128 stands for zero in the data rows.
Here are some points, each followed by its number:
[112  65  72 185 199 111  72 138 193 106  73 213 166 105 105 145  94 138
 138 109 136 161 167 147 142  94] 0
[ 59  81 255 149  72  88 192 140 125 167 131  47  92 191 162 143 157 104
 145 157 127 125 105 125  62 123] 1
[151 218 105  28 116 166 196  77 170 145 116  45  72 189 235 106 155  69
 110 151 156 107 126  71  98 173] 2
[129  82 182 131 109 142 164 122 186 126  97 131 137 164  78 170 124 137
 151 132 124 169 194 121 133  49] 3
[255 248  47  64 170  35 141  96 157 100 167 125  95  60 157  23 184 181
 190 160 184  51  77 136 131 185] 4
[138 157 139 146 203 157 177 122 212 154 126 175 123 174 137 201 108  98
 145 153 172 183 244 106 128  16] 5
[112 113 163 113 182 171 192 103 203 152  82 147 131 152  95 212 122 141
 177 168 132 175 240  70 169  91] 6
[109 109 195 117  79  78  78 121  80 129 155  62 112 159 172  84  80 152
 138 109  99  99  59 115  83 200] 7
[121 131 107 123 168 106  74 183  65 127 159  89 144  74 117  96 137  83
  57 146 125  78  70 141 172 124] 8
[ 67 199  78 123 133 139 136 132  99 116  65 146  87  95  60 112 115 152
 138  76 158 146  87 145 131  82] 9
[176 127  32 121 141 145 140 160 113 111 104 179 127  84 107  88 108 135
  68  83 155  95  78 185 163 173] 10
[108 120 123  30  76  99 119  67 130  82 103  96 131 162 142 114  95 147
 119 122 135 136  58 134 118 113] 11
[105 124 209  53  81 113 164  76 169 139 153  71  54 205 168 111 122 120
  94 212 140  77 110  51  62 175] 12
[123 124 249 142  69 147 136 161  77 124 166  82 154  98 128  86 159  91
 146  81 115 106  68 167 107 145] 13
[148  28 107  43  91 103 108 121  24 170 141 142 146 150 129 116 109 172
 106 125 121 136  82 154 142 156] 14
[169  83 137 121  85 180 140 121 125 127 123 144 162 154  80 175  98 160
 127 184 126 115 197 103 156 127] 15
[108 114 155 132  82 201 156 135 115 161 135 147 124 173 101 198 122 111
 108 174 114 173 209 168 152 102] 16
[ 77 148  35  99  94 170 125 136 124 179  91 111 137 144 187 203  61 159
  93 190 144 155  78 111 163 179] 17
[140  84  40 168 137 149 118 136 141 109 122 211 172 185  53 157  84 160
 116 131 119 104 184 108 215 114] 18
[139 194 255 147   4 169 132 171 137  59 178  72 127 140 134  70 134  65
 135  72 106  92 138 116 101 142] 19
[122 150 252 163  42 153  96 165  73 109 165  80 180 103 129  93 147 116
 101  79 100 119 115 170 101 161] 20
[113 115 227 145  95 101 100  90  53 128 166  59 127 162 169 107  97 150
 129 133  87  84  54 118 101 209] 21
[175 120 127  31 156 145 136 152 159  41 147 138 152 110 102 108 152  75
 138 124 112 134 163 167 140  82] 22
[106 178 244 222   0 169 102 178  65 110 165  79 178 130 112 103 132 119
 156  77  99 104 163 123  98 118] 23
[116 111  30 244 196  66 149 136 140  81 127 181 175  43 171 173 188 145
 157  98 158 162 189 107 171  68] 24
[109  65  44  85 170 148 150  97 127 158 147 120 127 134 111 122 126 135
  88 152 124 126 135  80 138 130] 25
[ 90 187 211  90 122  69  97 119  79 172  97  26  77  81 218  52 126 136
 176 105  95  91  53 147  86 195] 26
New points follow, each followed by the numbers of its two nearest points above, looking only along the 3 directions in which the numbered points spread most, nearest first.
[209 200 170   0 112 152 139  92 209  12 170  64  99 201 133  44 144  53
 137 155 118  99 102 145 105 118] 11 2
[149 165 175  54 179 118 115  62 153  46 143  76 105  99 144  93 174 118
 149 130 116  75 128  49  94 108] 11 14
[120 125  77 177 189  99 184 166 126 186 130 142 155 100 156 116 165 163
 142  86 103 167  60 173 103 123] 9 22
[101  86  75 105 138  56 131  93  98 157 127 102 164 103 133 132 142 182
 127  95  97 111  67 166 120 115] 14 8
[113  33  70  86 181 164 114  88 176 133  90 136  93 143 107 142  83 144
  79 152 175 102  87 155 148 164] 25 17
[139 112 140 128 116 108 128 153  79 148 117  99 139  96 153 129 167 137
 138  72 135 155  90 139  85  65] 14 9
[133 117  63 202 161 125 166 165 173 196 142 157 109 132 188  97 139 137
 120  92  96 148 116 129 117  40] 22 9
[101 114  91  56  71 109 114  98 131  90  97 110 125 147 107  85  64 146
  78  95 134 121  63 150 121 174] 14 11
[112 201  31 177 161  56  25 157  87 205  88 197 114  44  99  90 182 114
 119 187 128 110 132 154 180 179] 10 9
[139  95 109 101  94 190  95 113  84 149 123 155 158 185  54 180  82 166
 138 150  84 146 180 121 162 107] 15 16
[102 154  84 131 149  90 204 137 145 121 122 116  68  82 227  76 206  88
 138 117 122  70  94  88  42 194] 11 14
